In the data rows, 50 means zero.
The table, row by row:
  64  52  69  84  48  43  63  27  62  60  66  51  40  23  33  43  42  68  51  58  47  74  46  48  50  37  87  60  56  35  73  46  53  36  48  53  29  70  29  54  64  65  60  74  44  31  52  48  53  63  39  59  48  33  39  52  54  49  54  74  73  46  32  49
  91  69  43  55  67  62  51  46  59  31  52  48  40  58  56  32  52  39  35  70  53  55  44  43  66  53  33  62  84  50  59  30  77  62  33  79  53  44  48  51  54  27  54  24  53  39  42  55  76  73  58  41  54  83  64  70  84  52  45  64  28  51  57  27
  26  16  56  32  23  62  50  75  61  52  56  58  27  29  58  48  44  60  43  32  45  49  60  55  40  82  28  56  15  42  40  69   0  34  21  43  57  50  55  56  48  77  51  43  32  65  50  81  35  50  49  65  41  16  51  34  52  67  61  11  95  54  55  72
  36  47  38  27  52  71  48  67  52  25  36  47  48  75  64  66  51  36  35  41  33  34  67  56  53  62  11  38  46  65  26  55  37  72  49  55  55  28  61  47  37  41  30  31  53  60  50  60  44  48  70  42  57  61  61  48  34  59  44  33  52  60  70  49
  38  49  51  44  66  32  25  52  38  58  78  33  61  72  78  57  64  36  63  62  81  32  39  65  51  46  56  77  46  52  52  41  99  65  69  57  46  39  64  32  59  31  68  61  75  86  39  45  37  32  26  38  47  60  47  68  53  40  37  45  33  53  34  40
  47  71  40  37  62  47  63  67  49  29  46  44  46  54  53  53  37  56  47  56  73  41  30  42  49  42  30  45  30  60  37  48  33  53  55  51  46  51  47  43  45  42  37  22  54  53  31  55  60  44  54  36  53  72  68  25  43  74  28  38  54  55  65  47
  76  85  64  27  33  42  75  34  52  66  43  55  77  54  47  51  30  51  38  52  27  49  44  46  65  59  42  46  82  45  62  41  74  78  42  68  44  44  43  47  61  48  58  70  54  58  38  26  46  61  52  46  54  65  54  48  43  49  34  57  44  45  44  44
  63  75  72  37  39  29  76  42  56  75  53  61  74  41  45  43  30  69  44  45  42  41  28  31  48  45  49  40  43  35  69  43  46  56  38  68  61  53  47  60  67  56  65  74  55  57  34  32  55  51  41  56  55  45  49  30  52  50  40  55  53  42  46  63
  73  47  48  53  52  46  38  60  51  13  47  66  41  51  56  14  48  64  46  61  50  57  29  49  67  51  35  59  80  51  39  26  43  55  33  68  52  32  50  59  34  53  52  27  50  39  50  63  57  59  76  49  46  62  52  75  87  53  54  51  26  58  68  60
  51  35  49  40  32  53  35  53  36  80  55  32  53  39  67  40  52  43  56  52  45  53  45  69  61  70  58  76  86  37  57  48  86  45  56  48  48  44  66  45  58  55  71  70  44  57  57  46  27  45  42  51  26  53  39  81  60  44  60  34  44  39  43  44
  44  44  42  13  56  61  48  75  30  57  39  40  53  68  59  58  54  29  43  46  56  28  45  32  35  69   6  21  33  55  44  52  34  50  44  51  79  46  69  38  52  44  38  18  49  64  35  49  59  36  57  47  57  53  65  31  54  56  58  24  30  50  67  64
  47  41  48  19  24  63  51  70  38  73  48  29  37  35  67  33  43  52  49  55  52  45  42  72  53  79  38  72  68  41  56  54  70  47  53  44  45  52  63  28  66  64  61  51  42  59  35  57  27  50  45  44  21  58  46  66  56  66  53  10  62  43  55  48
  77  76  45  53  55  52  55  36  26  69  45  34  64  61  50  49  53  34  54  67  43  56  45  53  67  45  66  53  99  48  69  33  99  58  70  61  38  50  49  40  65  35  55  57  60  37  46  22  57  60  46  39  41  72  45  77  55  40  44  69  21  38  42  30
  69  83  33  15  56  65  65  61  33  59  36  20  55  52  61  42  32  44  51  73  60  42  26  55  67  55  32  55  81  50  57  37  84  62  70  53  41  56  49  18  74  45  47  35  56  40  20  34  54  57  51  31  38  94  67  62  46  78  33  34  45  49  60  23
  72  79  48  62  71  49  57  27  34  56  50  44  69  64  34  55  62  39  53  60  36  59  51  38  55  33  67  43  90  53  65  43  87  59  66  57  45  50  41  44  59  34  48  63  53  25  53  25  69  66  51  41  61  68  52  68  47  38  43  84  20  47  43  27
  34  36  34  19  76  63  47  72  15  98  45  56  32  56  53  44  60  18  44  34  61  42  44  15  17  67  37  21  36  45  53  62  34  26  50  22  78  69  64  41  55  52  47  29  36  42  58  55  78  41  41  64  74  35  50  61  61  48  73  45  19  42  50  80
  31  20  50  44  43  36  27  68  52  49  55  53  44  48  74  43  52  57  55  38  82  43  37  67  50  52  47  66  21  50  30  49  43  40  54  37  54  38  62  53  44  56  65  47  56  79  49  76  33  36  48  51  36  52  49  48  60  55  56  19  56  51  53  68
  38  30  49  34  26  59  56  46  43  78  49  37  42  35  52  58  53  57  42  37  34  50  62  58  50  74  56  61  43  42  70  54  67  45  51  36  51  59  55  52  57  56  42  66  42  56  48  58  25  60  40  46  36  26  41  61  51  51  59  42  67  46  40  52
  31  39  34  23  74  61  38  73  28  60  40  76  43  79  68  47  62  16  46  28  62  46  63  36  43  60  37  36  44  68  20  60  51  50  61  30  49  33  61  48  28  40  48  37  40  60  86  65  54  53  68  50  68  66  41  81  39  40  64  40  24  52  54  57
  44  41  59  29  28  46  62  56  47  82  51  66  47  42  63  41  42  47  47  32  42  52  54  55  51  66  44  60  59  42  49  53  53  51  40  51  41  44  55  51  45  53  64  64  40  61  62  59  34  54  55  56  48  48  33  67  50  48  57  33  60  44  43  57
  55  45  56  87  73  26  28  30  52  35  55  68  66  68  45  59  71  46  58  45  65  54  53  48  41  14  74  48  45  60  43  42  63  48  66  50  54  35  46  73  36  35  61  62  68  52  72  43  55  44  48  52  63  52  37  51  51  18  51  87  15  54  42  52
  56  63  33  63  76  24  31  56  39  33  46  50  66  67  67  48  52  51  58  57  91  38  19  54  58  12  65  54  45  64  33  36  89  56  85  49  46  41  58  49  43  23  62  43  81  67  47  43  51  36  50  39  45  85  48  49  51  45  38  58  12  49  54  48
  62  48  45  62  48  43  62  45  46  75  15  84  54  34  49  35  28  39  47  25  58  55  48  41  68  37  51  34  68  56  29  70  41  28  56  47  35  45  47  67  35  55  78  38  35  43  72  39  58  73  61  44  61  92  45  35  43  40  66  34  41  31  53  62
  47  33  39  87  50  63  28  51  58  16  57  23  30  36  49  50  60  59  62  66  54  63  58  77  55  48  70  74  45  55  54  50  55  38  59  39  30  60  42  40  55  52  38  37  45  32  45  63  39  52  47  49  27  41  48  55  51  56  49  47  64  51  55  26
  57  54  55  82  67  38  41  28  53  38  53  67  64  62  41  57  64  48  56  53  56  47  56  41  47  25  67  45  55  55  49  41  62  51  56  49  54  45  38  64  42  35  52  59  58  40  68  37  53  49  47  52  62  52  41  53  52  31  49  84  26  53  44  45
  58  67  69  32  55  40  77  58  41  95  59  83  42  42  54  36  28  53  42  35  72  53  32  20  42  49  58  40  54  49  48  48  49  43  57  43  37  64  45  45  49  65  66  61  37  53  69  55  60  58  53  54  71  55  43  57  49  57  50  54  53  35  38  67
  39  61  58  28  43  45  59  60  31  48  61  49  63  61  42  59  45  70  56  44  46  48  42  44  40  47  65  39  43  50  52  33  44  66  62  31  46  51  41  39  45  69  26  80  57  56  48  55  41  33  59  60  45  11  40  63  37  59  35  67  53  64  37  61
  44  64  46  59  91  41  50  57  45  33  47  83  44  71  47  49  47  42  49  39  85  49  48  22  44  21  56  31  33  71  28  44  44  41  72  33  43  49  43  48  33  41  45  33  54  45  70  61  73  54  62  48  79  67  54  49  38  49  46  65  31  56  54  48
  43  29  54  74  62  20  11  45  47  53  53  64  57  61  68  45  68  51  65  38  72  44  38  67  53  35  69  60  41  50  35  45  67  42  56  46  47  35  59  70  35  43  63  65  61  73  68  54  38  35  43  51  50  55  31  61  59  28  61  50  31  52  42  63
  52  61  57  38  51  37  60  62  37  39  49  61  53  46  42  37  41  64  72  55  43  47  42  51  45  41  58  41  60  47  35  38  33  54  61  41  46  44  40  42  46  74  33  67  53  39  53  42  44  33  74  65  44  21  47  62  39  56  44  50  43  57  52  56
  49  49  48  66  49  33  27  45  46  39  51  51  62  56  74  44  48  57  62  51  70  48  41  76  74  33  76  78  69  62  34  39  92  55  76  58  23  26  51  48  39  39  69  61  68  64  62  58  31  48  56  32  35  84  41  73  50  43  39  46  40  53  43  37
  41  58  32  45  46  57  46  67  58   9  42  51  43  61  71  49  31  52  50  49  61  45  54  79  72  48  33  65  50  69  26  51  62  70  69  55  18  27  47  42  34  43  47  38  58  68  51  68  30  55  76  28  34  90  59  59  33  74  33  22  67  62  61  31
  32  31  34  69  66  64  32  65  49  28  62  61   2  39  60  36  57  50  67  54  76  65  65  69  56  46  80  80  52  64  24  52  59  28  85  20  10  57  42  34  36  50  50  31  34  27  78  85  43  66  63  42  38  67  37  96  42  58  54  45  71  56  44  21
  62  21  40  41  49  53  34  46  42  62  57  38  41  63  65  52  72  42  13  34  49  46  55  31  48  61  18  48  36  52  81  41  60  54  25  57  99  50  69  78  46  18  42  21  51  61  44  79  60  74  50  43  68  51  54  56  92  39  62  66  14  57  57  61
  47  41  37  49  55  47  28  53  43  41  40  49  62  74  64  58  59  34  52  47  52  36  56  64  53  49  40  46  56  54  37  50  72  60  63  51  59  27  65  53  35  31  54  52  63  67  59  46  41  42  53  44  50  61  45  62  49  37  49  42  22  49  53  48
  44  24  60  51  26  55  37  40  51  82  56  47  50  42  53  45  58  43  57  44  24  60  61  72  52  69  61  67  69  37  65  59  64  43  42  47  49  43  60  52  50  62  65  71  37  50  71  50  31  54  42  60  37  26  30  77  57  31  73  40  55  43  36  51
  65  57  53  65  33  30  62  34  61  51  17  61  72  33  41  42  31  60  42  40  40  54  44  48  70  34  48  40  65  46  49  52  39  43  34  62  47  49  44  78  48  48  65  50  43  43  47  28  47  63  62  47  42  78  48  19  53  40  55  44  46  38  59  64
  57  55  40  40  52  74  53  60  29  62  51  30  34  47  56  46  54  33  53  65  40  58  53  46  55  61  54  52  77  46  58  48  75  43  59  40  47  65  50  29  70  53  42  39  42  25  43  40  62  59  47  49  43  55  54  76  48  59  52  50  46  46  50  28
  63  71  56  28  35  79  78  54  47  62  52  38  42  40  35  49  36  47  39  60  19  61  65  44  54  75  36  47  79  44  68  54  50  66  38  55  45  62  45  36  67  56  41  48  31  25  38  39  58  68  53  47  47  49  57  55  43  61  46  47  64  43  50  33
  65  53  57  69  55  22  40  41  37  65  53  42  56  37  54  33  57  58  61  57  70  54  36  54  47  33  80  69  61  42  63  41  78  38  65  48  47  60  51  50  56  48  62  66  59  52  50  41  47  47  35  50  38  57  40  57  67  37  51  60  36  42  39  54
  74  65  69  34  18  45  75  35  54  68  45  32  78  46  48  50  31  55  37  51  11  44  46  62  70  63  37  55  86  34  71  45  69  75  25  80  48  41  49  51  68  53  58  77  56  58  30  26  30  53  43  45  35  52  53  49  52  50  42  43  53  42  45  47
  51  66  66  54  54  44  74  55  49  81  65  72  27  26  49  31  20  62  53  47  87  69  30  37  49  44  82  62  55  45  48  45  51  27  64  27  16  69  36  37  52  68  68  54  31  36  65  64  60  66  47  49  60  56  45  67  49  62  52  47  69  40  40  45
  49  40  55  73  66  44  32  28  51  70  67  42  60  64  53  69  78  20  55  50  53  52  66  57  49  42  65  61  60  53  61  57  81  48  50  59  53  49  58  53  54  27  69  67  55  62  64  38  48  46  18  48  57  58  37  56  48  19  55  63  33  39  32  39
  60  45  47  42  22  70  48  47  40  61  51   2  51  35  49  45  58  51  51  73  19  63  57  71  54  79  49  71  83  32  78  52  71  47  40  55  56  62  52  37  76  54  41  48  38  31  22  32  37  48  38  50  18  36  54  64  62  64  55  38  62  41  51  29
  36  54  51  47  56  56  68  58  71  17  49  67  36  51  33  62  44  57  37  38  49  48  55  32  36  49  26  24   1  63  38  63   0  51  35  49  54  61  43  59  43  64  27  32  44  44  39  66  69  52  63  56  69  39  69  11  35  72  42  53  78  62  63  66
  27  32  49  44  66  45  37  72  45  62  52  85  33  55  64  43  48  41  52  30  75  49  52  42  39  51  52  49  29  59  21  60  37  31  58  29  41  47  54  54  23  57  59  47  41  61  83  80  48  49  54  51  67  49  33  65  45  51  60  36  52  50  43  71
  42  44  43  65  61  25  23  50  47  38  54  53  59  58  70  48  57  52  66  45  86  42  34  60  51  25  62  60  38  59  38  45  63  47  71  47  48  41  55  57  39  38  67  53  69  71  54  54  42  36  51  39  45  67  44  53  61  39  46  50  27  58  52  54
  64  82  54  70  64  26  63  27  70  13  39  57  86  63  30  66  39  60  45  57  53  39  35  37  56  12  47  33  36  57  57  37  43  70  47  73  56  43  40  67  52  24  39  52  80  56  30  28  59  43  53  46  63  64  67  10  40  46  24  80  30  58  52  48
  51  24  59  46  30  60  28  67  55  50  66  49  33  35  73  15  58  36  54  63  43  55  53  78  57  84  34  78  76  34  39  57  46  41  22  64  49  28  65  49  42  63  78  44  29  50  51  70  40  44  46  63  31  46  39  79  77  48  68   8  49  42  49  56
  65  93  41  28  55  66  75  61  45  40  38  33  47  54  47  51  30  46  43  68  50  51  35  42  54  49  33  40  63  53  55  45  56  60  59  53  45  59  42  29  65  44  39  30  50  36  24  36  64  61  56  38  54  73  73  42  45  76  28  50  55  46  66  25
  31  60  40  60  47  47  63  44  45  73  15  59  70  30  31  58  38  29  75  48  48  46  63  60  45  37  68  26  58  45  26  89  24  19  70  28  34  63  39  43  61  70  65  58  37  31  60   2  47  35  42  54  41  69  47  14   7  45  57  28  65  22  51  55
  47  40  42  57  46  51  37  49  49  18  43  41  62  62  54  64  64  46  53  55  32  43  63  65  54  48  36  45  50  56  44  49  52  68  45  64  64  33  54  58  44  38  39  46  55  59  53  46  38  47  58  46  39  48  56  43  47  42  47  50  44  55  54  42
  62  55  57  71  47  27  49  52  55  53  59  47  45  22  57  30  29  72  62  66  82  57  21  66  70  34  82  80  56  44  54  36  79  39  74  50  15  58  41  39  60  53  73  57  61  50  45  57  38  50  46  42  25  68  48  59  59  62  37  44  62  48  48  34
  51  76  44  55  68  55  66  47  67  22  43  63  48  60  30  64  43  55  39  56  56  54  52  23  46  34  41  24  27  62  42  49  19  56  46  53  53  55  38  53  43  45  30  35  58  45  39  45  74  57  60  49  71  52  66  20  41  62  39  73  57  56  61  47
Each row is the sum of points on 2 lines or planes, taken from one hidden set. Lines and planes are numbered from 0, as they first appear below.
Further rows, each followed by the numbers of its lines or planes, largest part first:
  61  67  50  81  77  40  51  30  56  30  49  71  63  71  33  63  63  50  53  49  57  56  55  31  50  24  65  38  46  59  50  46  50  56  57  53  52  51  45  64  46  34  40  53  58  38  64  36  70  54  54  48  73  52  49  43  42  32  43  93  27  57  46  52 0 1
  54  30  39  64  40  50  41  58  33  11  45  29  37  39  36  30  56  79  60  65  40  66  44  53  49  49  73  49  55  41  56  29  38  37  61  31  52  53  44  51  44  67  15  44  56  22  47  56  49  49  74  63  18  13  50  68  68  65  57  57  41  74  64  56 2 3
  67  41  50  94  45  46  45  29  52  54  16  68  57  29  34  40  51  51  53  37  34  68  63  46  59  34  71  35  73  47  51  63  39  26  49  47  45  51  35  80  40  54  56  43  28  22  74  31  59  67  64  55  50  58  38  43  53  34  80  58  37  33  52  64 2 1
  55  59  58  34  46  59  72  59  49  77  54  47  40  32  36  48  43  56  42  57  43  52  38  22  30  60  36  34  32  39  67  54  14  34  28  48  68  76  50  47  69  65  45  40  37  37  30  50  75  45  38  61  57  25  59  22  58  66  53  46  69  40  55  64 4 1
  63  68  66  35  37  30  67  41  51  47  51  60  77  58  47  49  33  76  48  47  31  40  38  43  59  52  46  46  56  48  62  34  53  81  40  67  49  36  43  56  47  53  46  80  66  68  45  47  42  51  62  50  57  37  51  52  48  50  32  65  48  66  47  63 3 2
  43  49  44  19  52  61  54  73  38  67  43  42  51  55  52  54  50  36  41  47  48  29  40  34  33  65  17  29  36  51  55  55  29  49  38  42  82  54  66  42  61  51  39  24  48  59  32  52  62  39  49  57  53  46  63  33  56  59  52  33  43  52  62  72 4 1
  27  14  50  49  27  40  46  43  43  75  50  46  54  44  47  77  47  69  30  17  52  51  58  46  41  58  60  46  15  45  61  57  49  40  57  18  60  57  59  72  47  54  40  64  52  65  59  70  27  57  50  51  46  16  39  38  40  50  58  58  71  53  38  68 5 0
  48  28  44  40  33  83  40  56  34  66  54  11  30  33  49  43  65  43  59  70  27  57  61  76  51  84  54  70  79  41  63  50  69  40  48  33  49  65  59  32  71  58  43  40  27  27  40  51  43  55  35  59  18  34  46  75  59  61  67  28  65  44  54  30 0 3
  47  57  49  22  52  34  45  74  34  37  66  45  51  62  59  43  37  69  60  57  63  40  29  50  51  51  52  60  40  49  48  24  60  70  63  51  51  38  52  30  47  51  35  61  67  70  38  67  39  34  58  57  40  37  51  73  54  63  30  50  39  64  49  52 2 1
  38  56  49  24  65  48  48  70  27  58  63  74  36  69  60  40  46  52  53  39  63  54  48  38  38  53  59  51  51  58  37  41  51  54  67  33  44  45  51  30  40  59  39  54  47  54  72  74  52  52  69  54  65  37  43  92  55  56  51  54  46  64  43  59 3 2
  62  31  41  68  31  37  47  38  44  58  13  58  48  24  41  44  41  72  30  21  45  65  46  43  59  41  57  43  51  52  63  52  43  33  57  29  55  60  42  80  36  48  39  40  46  25  62  60  42  80  75  49  39  58  41  40  58  48  65  65  50  47  61  67 2 5
  40  32  49  31  50  61  45  72  33  88  57  62  22  45  63  34  52  39  51  36  61  53  62  47  42  73  52  58  58  50  40  61  56  35  63  26  38  53  56  39  45  63  59  44  29  50  74  72  49  58  50  51  52  52  32  87  49  53  67  32  56  45  44  57 3 0
  54  63  52  42  42  47  70  61  49  62  63  36  31  19  49  29  28  72  50  58  75  53  20  43  45  53  48  56  39  43  61  46  36  35  50  45  44  77  45  38  65  64  56  42  45  43  28  53  60  48  38  49  37  50  59  27  58  78  41  34  76  48  58  48 4 1
  40  28  49  43  33  49  46  50  42  73  50  42  46  36  51  67  55  60  41  24  45  48  54  54  43  62  54  50  26  44  56  55  51  46  52  31  55  56  51  55  53  54  43  63  43  60  62  64  31  50  45  54  39  24  43  51  44  50  57  51  75  51  41  62 5 0
  52  75  55  35  75  35  65  55  48  54  51  93  57  63  54  49  37  44  46  35  74  51  44  27  49  31  50  28  44  62  33  46  48  54  65  42  36  37  44  49  31  47  56  52  55  56  76  46  67  57  65  43  81  75  50  51  35  44  46  61  35  53  50  61 3 0
  29   8  53  65  39  25  11  57  50  68  63  57  51  45  73  44  63  52  64  31  67  47  45  72  52  51  69  74  36  43  40  54  64  39  54  43  50  35  63  72  30  51  76  63  56  80  72  71  22  30  43  53  34  35  25  72  67  25  72  33  46  51  43  69 0 1
  74  28  42  62  38  47  42  44  48  46  32  49  40  35  52  39  50  74  23  32  50  64  41  35  63  44  49  55  51  46  72  33  52  43  48  45  61  56  46  77  37  39  44  33  51  42  55  79  49  79  72  47  48  56  46  56  77  48  62  75  39  57  61  58 5 2
  28  28  25  71  65  78  32  50  57  72  54  35  29  44  58  61  68   0  49  59  65  49  73  57  40  62  50  60  41  59  40  82  57  19  52  36  49  72  63  35  60  37  68  18  35  44  55  52  64  53  14  43  61  79  52  37  44  43  64  35  59  30  53  28 2 3
  71  96  30  41  66  48  62  49  27  54  39  28  61  59  59  46  42  46  55  69  67  49  30  50  64  38  48  52  82  54  54  32  99  63  81  55  41  57  44  27  68  34  49  39  71  38  34  25  62  52  54  31  40  95  63  61  53  56  33  56  25  41  57  26 0 1
  34  43  37  54  61  62  37  63  48  40  51  75  20  61  62  47  51  41  55  42  68  60  63  58  59  47  57  62  55  70  17  56  60  42  76  27  15  46  42  40  29  47  53  35  43  43  85  82  47  64  69  36  56  69  46  86  36  55  56  43  60  51  51  36 3 4
  62  48  41  45  39  36  53  64  34  34  23  54  53  38  56  28  25  76  51  52  60  54  30  52  62  39  53  49  59  48  33  38  44  40  63  39  45  49  46  56  41  66  43  40  55  37  44  56  45  51  78  50  38  63  53  50  61  67  53  36  44  54  67  61 2 1
  26   0  42  76  29  47  15  57  65  28  59  32  38  34  59  50  74  61  59  51  52  47  54  77  39  59  56  64  11  43  46  60  20  30  28  43  70  46  63  66  42  56  45  49  42  62  42  71  32  28  39  67  21   8  45  39  66  47  66  31  70  54  54  63 0 3
  42  69  63   7  66  50  59  69  38  61  82  71  36  85  60  61  52  46  49  41  60  43  48  36  36  57  46  51  36  56  47  35  65  80  60  49  39  47  53  23  46  51  45  74  62  77  63  73  45  47  48  58  74  27  49  92  41  50  30  60  51  65  30  55 2 3
  25  39  52  31  21  53  61  47  31  94  44  39  59  41  45  71  43  53  60  33  38  45  60  59  43  66  64  44  44  38  59  64  48  42  65  22  48  63  52  41  62  71  45  80  42  53  53  35  27  41  39  57  30  24  39  46  24  56  56  37  77  43  33  63 5 0
  64  58  65  71  32  38  57  32  73  26  54  34  61  31  39  50  41  76  51  63  35  53  42  66  59  38  62  63  58  42  66  42  50  63  37  70  38  53  40  56  63  56  52  64  62  46  26  38  40  52  44  47  32  49  58  29  51  53  32  57  68  50  43  40 3 4
  53  38  42  39  63  41  33  56  22  84  48  34  65  55  62  46  72  35  59  51  65  42  32  35  33  50  45  40  50  45  59  43  71  42  54  42  85  48  68  45  59  43  62  48  57  60  45  37  58  33  32  56  51  55  47  51  68  33  62  48   3  41  53  68 4 1
  24  29  33  54  76  85  31  62  43  61  65  33  19  55  59  56  78  15  55  62  75  49  72  55  31  68  50  64  33  58  41  74  56  28  60  30  48  70  65  30  56  44  51  19  34  47  57  64  64  49  20  48  52  56  50  63  46  51  64  37  61  42  48  28 3 2
  32  44  50  43  69  70  40  58  48  75  70  46  31  66  62  62  62  18  55  51  61  45  62  51  35  64  45  58  33  58  43  64  63  43  58  41  46  60  56  33  57  37  60  39  44  67  57  58  56  45  24  46  68  55  54  56  37  50  51  41  56  46  34  38 2 3
  46  53  36  21  56  48  47  73  28  67  42  33  54  46  70  38  44  42  53  55  80  32  17  43  40  54  30  46  32  45  48  45  50  41  56  41  67  59  65  29  67  49  55  32  61  60  26  49  56  35  41  49  43  60  64  35  62  66  44  28  37  46  64  62 1 4
  36  76  59  32  58  45  63  63  41  34  52  57  56  62  41  44  47  46  82  65  42  43  43  58  41  50  59  41  60  46  31  48  32  56  58  52  42  41  43  24  52  71  49  71  54  55  47  37  54  17  56  63  39  32  49  66  31  57  41  34  48  56  47  58 5 2
  52  68  78  42  58  13  68  43  69  50  42  99  76  68  54  56  31  62  38  18  71  37  34  31  54  22  44  27  24  60  33  49  30  67  41  69  45  27  45  76  22  45  66  71  71  89  70  51  51  50  61  51  82  57  48  24  36  38  36  54  39  54  45  82 3 0
  60  89  34  30  63  59  66  59  48  37  41  40  50  58  47  48  31  54  44  63  58  49  35  37  59  45  30  39  48  59  46  40  43  60  54  56  49  56  45  36  61  42  37  28  64  36  25  41  68  53  55  36  59  76  75  29  39  73  30  52  51  57  66  35 0 1
  45  22  51  77  35  47  30  43  65  23  55  25  57  36  47  58  60  66  58  60  42  44  55  62  52  50  53  67  29  44  57  49  27  46  33  59  67  48  58  68  55  54  43  54  55  55  31  49  39  31  42  56  30  20  54  23  61  43  51  46  60  51  57  55 3 0
  38  47  26  37  62  41  19  66  30  41  34  43  65  77  87  52  63  33  57  47  70  33  38  73  60  50  34  56  52  59  31  43  93  62  76  52  58  24  71  50  35  25  56  43  74  77  49  49  31  32  57  32  44  90  53  64  55  44  50  29  12  57  61  51 1 4
  36  10  39  80  45  52  21  53  53  22  60  30  37  42  52  50  72  58  57  60  51  44  57  61  42  49  56  61  29  45  50  56  30  29  42  45  61  49  55  55  48  49  39  39  51  45  42  64  44  38  42  55  34  27  48  39  63  45  56  53  57  55  62  52 3 0
  77  91  55  41  60  46  82  37  49  48  40  62  71  65  41  54  34  48  41  54  40  49  39  32  62  36  42  36  74  51  60  37  69  79  55  69  43  53  40  47  56  41  49  60  65  42  40  21  58  59  53  37  63  77  62  42  42  55  27  71  37  49  47  34 0 3
  49  37  53  50  54  72  54  31  55  67  44  63  56  66  26  74  78  27  40  35   2  51  92  20  26  60  38  11  52  50  63  70  14  53  16  56  85  53  49  67  45  46  30  51  33  35  62  36  68  55  42  69  79   8  43  45  44  24  68  74  33  50  43  67 1 4
  47  47  37  53  52  37  27  55  42  28  44  48  59  63  75  45  51  47  61  54  72  42  45  76  68  40  59  74  59  59  22  44  90  66  77  53  29  23  56  49  36  34  61  51  69  72  57  58  27  44  65  31  33  90  46  67  50  50  39  41  34  54  49  37 1 4
  55  35  34  40  59  64  29  59  50  33  43  59  51  75  63  50  67  31  41  48  45  43  63  48  48  55  19  46  52  57  39  50  59  67  38  64  72  33  63  63  34  29  50  32  54  64  56  61  50  54  58  46  63  61  51  59  66  39  57  43  20  54  61  54 4 5
  80  99  60  24  56  46  90  41  38  70  40  61  78  61  43  55  27  48  44  54  34  52  34  28  66  37  42  36  90  50  61  40  78  78  59  73  40  50  29  44  62  42  50  65  61  47  42  12  67  68  59  38  69  83  61  49  40  57  30  69  35  43  52  36 0 3
  19  18  57  41  24  44  48  57  50  73  53  47  54  34  47  63  49  61  61  26  47  42  58  63  32  64  62  45  28  41  49  68  29  34  52  26  46  51  53  51  51  74  53  76  42  66  58  49  24  33  49  56  39  18  36  41  33  46  61  32  80  50  39  74 0 5
  39  38  58  29  26  69  60  62  64  49  55  52  33  36  48  49  36  55  36  43  36  49  61  48  40  81  26  46  38  44  52  64  12  41  24  44  51  56  48  47  52  68  45  41  32  53  42  66  44  55  50  62  51  28  50  38  46  68  53  30  86  52  58  60 1 0
  53  52  65  82  45  42  55  20  61  52  62  60  47  36  34  50  54  59  57  46  34  69  64  54  52  42  87  64  60  46  68  48  60  47  46  53  29  57  34  63  53  52  55  75  44  30  66  44  49  67  45  58  54  35  29  57  52  39  53  79  58  49  32  40 1 4
  63  58  45  49  50  44  67  31  41  59  48  40  58  54  39  77  52  65  25  32  48  55  49  25  51  41  56  40  32  62  77  36  74  59  64  42  60  63  47  56  57  33  22  43  63  42  42  49  53  73  49  36  63  50  57  37  47  53  39  91  48  59  40  42 5 0
  20  18  39  53  73  53  30  71  42  51  58  76  25  57  66  42  63  42  60  38  79  50  54  41  35  46  60  50  15  56  24  62  30  23  61  25  51  52  59  48  23  54  50  37  39  54  82  84  54  45  55  57  60  42  39  62  49  50  66  43  51  61  55  65 3 0
  52  54  50  41  49  22  32  59  28  40  57  51  58  62  56  39  44  76  66  50  56  51  35  51  52  38  68  57  58  49  45  22  71  57  70  41  49  33  53  49  44  58  41  72  69  59  58  60  34  43  71  56  41  32  38  89  63  53  45  63  26  66  49  60 2 1
  56  32  38  36  62  60  33  52  44  60  46  41  46  68  58  55  76  34  28  37  44  39  52  26  42  63  16  35  44  53  64  44  52  60  30  54  92  43  70  67  41  25  36  22  50  60  47  60  60  53  46  50  73  51  53  49  77  39  60  55  17  51  63  66 4 5
  59  77  46  47  74  43  68  48  46  48  41  76  55  63  48  49  38  47  49  46  66  49  44  29  52  31  49  35  51  59  44  40  52  55  60  52  45  49  42  49  43  39  48  48  54  47  60  45  64  52  59  41  75  69  51  53  40  57  34  65  32  48  56  47 0 3
  47   6  53  45  20  58  28  59  56  63  64  42  31  38  72  35  59  53  33  35  48  55  55  66  58  80  37  80  51  38  56  52  55  50  23  56  62  44  69  67  45  48  62  46  35  71  58  92  35  62  41  59  35  36  39  72  87  50  72  32  57  47  52  55 0 5
  55  55  62  36  45  66  72  54  52  72  51  44  31  25  24  44  40  57  44  49  43  63  44  21  32  62  36  35  34  34  70  55   5  29  22  39  69  86  54  46  76  64  43  40  39  27  22  46  70  47  33  65  58  18  59  19  61  66  53  51  71  37  53  64 4 1
  47  60  43  58  85  49  50  55  45  31  51  67  46  64  48  51  56  43  46  51  73  53  48  30  44  29  56  35  30  63  35  49  41  42  68  38  46  52  45  47  40  42  42  33  57  45  60  53  69  52  61  45  73  62  59  50  42  47  46  65  32  56  55  51 0 3
  40  43  32  37  61  48  27  58  39  30  40  49  66  74  79  60  54  34  55  46  59  33  52  68  57  48  28  50  49  64  34  49  71  70  67  51  55  22  61  52  39  33  55  45  62  73  58  56  41  43  63  41  44  78  53  61  44  45  50  27  25  55  60  48 4 1
  51  67  62   2  58  30  69  71  29  62  50  99  55  70  58  30  23  66  48  22  57  50  32  16  49  48  59  36  57  62  32  29  52  66  67  36  34  31  38  46  26  72  45  80  56  63  87  72  44  56  92  59  80  41  38  94  49  50  47  63  40  67  41  80 3 2
  58  56  53  28  48  44  61  46  45  77  42  47  70  51  43  52  44  44  45  46  37  36  40  28  41  56  30  29  46  43  67  53  39  53  33  54  80  52  59  54  61  50  51  56  54  61  35  36  63  42  37  56  59  41  52  29  55  46  49  53  38  46  54  75 4 3
  57  62  47  46  51  42  69  48  51  81  24  91  58  47  54  39  26  37  44  25  59  49  47  37  61  45  46  32  62  58  32  74  45  41  53  50  33  45  47  61  32  48  75  48  34  52  81  37  51  72  66  44  71  98  43  38  40  40  60  38  45  27  51  63 3 2
  48  54  53  54  59  51  57  61  46  64  61  69  28  43  56  32  38  46  63  48  77  61  43  45  54  52  67  68  48  58  37  50  57  34  63  28  15  61  39  41  38  60  61  44  38  42  72  70  53  65  55  47  56  67  42  79  49  62  54  41  64  48  44  46 3 4
